Rotation paths and how fast each direction turns (degrees per step):
Each turn is a multiple of 5 degrees from 10 to 175, or 0.
Each row of a path follows its step; steps can be skipped.
Rotation 1:
step 0: [  9  -5  -2  21  -9   8   2  -8 -24  -4 -17  -8  22  15  -9   0  -9   4
  10  19  -6 -23 -19  -5  -8  19 -10   7   7 -28  -6 -15  -5  16  -3  -2
   4]
step 1: [ 24   2   7   5  16   2  10  28 -15   4  20  19  -6   9  15 -21  21  -7
  -6  -2   4  11   2   9 -11 -13  -5  21  12   6   4   4  -9  -5 -20 -14
  -1]
step 2: [  9  -3  -2  -9 -16  13   6   0   5  26 -10   8  -7 -24 -17  15   1 -21
   6 -18  -3 -14 -10  18  -9  -3  -6  -5 -22  -2 -23  -5  13  -7   3   0
 -21]
step 4: [ -1 -14  17 -12   9  13  -2   2  11   7  10  14   8  10  15  -2  12 -15
   5  27  26 -17  12   4   4 -23  17   1  14  -9 -14   4   4 -11  -9 -19
   8]
step 6: [ -1  -9   8  11 -23  -5  29  14   4  -8 -10  -9   0  18  12  -5   4  22
 -21 -10  11  -8   2  -4   6  11  -7  12  -7 -27 -19   5  -6 -11   9  18
   9]
step 7: [ 28  -3 -16   9  19  -3   0 -10  -9  25   8  10   3  10  12   8 -15  -3
 -10  19 -10   5  13  -3  12  -4  26  10   8   2  -8   1  21 -22  -5 -10
 -10]
step 8: [-12   3 -15 -14  12  23  21  -5 -16 -20   4   9  -8 -25  -7 -11   1   5
  -3  15  -9   3  -3  20 -23   7  -2 -11  -5 -15 -19  -6  -2  12  17  -2
 -11]
step 9: [  8   5  12  15 -22 -32   3  -6   2   4  16   0 -11   1  25  -3   3   5
 -15  -4   4 -22  -5  -8 -18  15   1   0  -6   1 -15 -24 -15   5 -18  -6
   8]
step 12: [ -7 -10   7  24 -13  13 -10   1  -3 -10  16   2 -13  21   6 -11   9   0
  -6  -6  20   9  20  -5 -13  25   4  -1 -12 -10   9 -11 -11 -23  -2 -25
   5]
Speeds:
[-3 -3 -1  5 10  6 -1 -2 -2  0 -2 -3  3 -3 -6  1 -5 11 -1  2  5 -3  3 -3
  3  1  6 -8 -1 -3  2 -1  7 -3 -3 -5 -2]	90
[ 6 -1  2 -1  5 -6  8 -7 -5 -3 -1  2 -3 -1  6  1 -9  3 -8  3 -7  3  1 -1
  1  2  1 -2  1 -4 -2  6  1  7  5  2  3]	40
[-3  4  1  1 -4 -3 -2 -5 -4 10 -7 -1  6  2  1  7 -4 -2  1 -1 -5 -4 10  1
 -3  0  3 -1  1  0  0 -1 -6  2 -9 -1 -3]	160
[ -4   2  -9   0  -1   6   9 -10  -1   1   0  -1  -3   3  -7  -2   1  -3
   5  -6   1  -1  -4  -1   3   1   3  -1   4   1  -2  -2   1  10   1   5
  -3]	130
[ 4 -4 -6  8 -3  3  2  2 -2  2  0  7  5  3 -3 -4  0  3  1 -6 -7  7  0  0
  1  0  3  4 -8 -4 -1  7 -3 -4  1 -4 -4]	65
Rotation 2:
step 0: [  2  14 -19   7   6   0  -4   5   4 -11  -8  15  -1 -13   7  -9   6 -10
  14 -14  13 -21  14 -27   4   0 -34   0  -1  11   2   9   7  -3  17  13
  15]
step 1: [ 10   7 -18   7   6  -4 -13  17 -10  -4 -24   7 -30 -14  -5   3   0  -1
 -13 -18  -1  -3 -22  -1  -2 -15   4   3  19   6   7  20  11 -21  -3  -8
  -3]
step 4: [  7   6  -6  12  12  -9 -12   3   3  -3   1  17 -11   2  10  13   8   3
 -13 -32 -14   0 -12 -13   7  28   3  14   6   1  12  10 -27  -6   7  18
   3]
step 5: [ 14  28 -16  15   9  14  12 -12  -7 -17  -4  11  -5 -10  10  -6 -10  10
   6   8 -13   9  -5   2  17   1  -1  -8  24   4   7   7   8   3  28  16
   9]
step 6: [ 17  27   3   9   7   8 -36   9   7   1   1  -5 -20 -17   7  11 -17  10
  -9   0   8 -10 -13  -1  -2   7 -10  -3   6  -3  13  -2 -24   9   6 -14
   3]
step 7: [ -8   2  -4   7   4  13 -16   8   4  -4 -12 -12  10 -17  -3  17  -1   0
  10 -12 -24  18   4 -13  10  13   5   2  17  20  25 -11   3  -6  16   6
  23]
step 8: [  1  13  -5   6  14   4  -1  12   9 -29  -9   1 -10  -9  16   6  -5   8
   5  13   3 -12  -8 -38  25  -8 -11  16   4  10   6   0  -7  14  -6   3
  -4]
step 9: [  1   1  -4  21   0   5  -8   5  11  -8 -18  31  -1 -24   4  25   2  -8
  -4   2   2   1 -28 -12 -15   0   8 -17   9  10   8  -2  -6 -16   2  -2
  16]
step 11: [-18   5  15  -4   3  13 -20  10   1 -20 -10  17  -4 -16   3   0  -6   5
  -4  14   3  19  -5  -7  -2   5  -4  12  37   2 -13   7 -24  -9  -9  -5
  -1]
Speeds:
[  0  -7   2   1  -6  -1  -3  -3   5   2  -8  -4   1  -4  -1   6  -1   0
  -8 -12  -2  -4  -5   5   2   6   7  -1  -1  -3  -1   1   4   1  -1   0
   1]	135
[  4   4  -2   1   1  -8  -1  -5   0   3   3  -3   1   3  -2   2 -12   2
   0   1  -6   2   4   4   7   4   1  -7   1  -1   4  -3  -9   3   3   4
  -4]	40
[  2   3  -2   0   0   4   3   1   3   5   2   3  -3 -11   1  -4  -5  -4
   2   5  -3   2  -1  -1  -6   5   9  -1 -10  -2   1   3   2   4   2  -5
  -4]	100
[-2  5 -3  1 -2  5  4 -2  9  7  2  4  4  0  2 -6  4  4 -3 -5 -6  5  5 -2
  4 -1 -4 -7 -1  0  1 -4  6  2 -6  3  7]	145
[  2  -2  -1  -1   6  -3   0   8   1  -2 -11  -1   0  -7  -3   6   0  -3
   4   0  -1  -3   8   0   2  -7  -2  -8  -6   7   1  -2   1   0  -5   0
  -4]	45
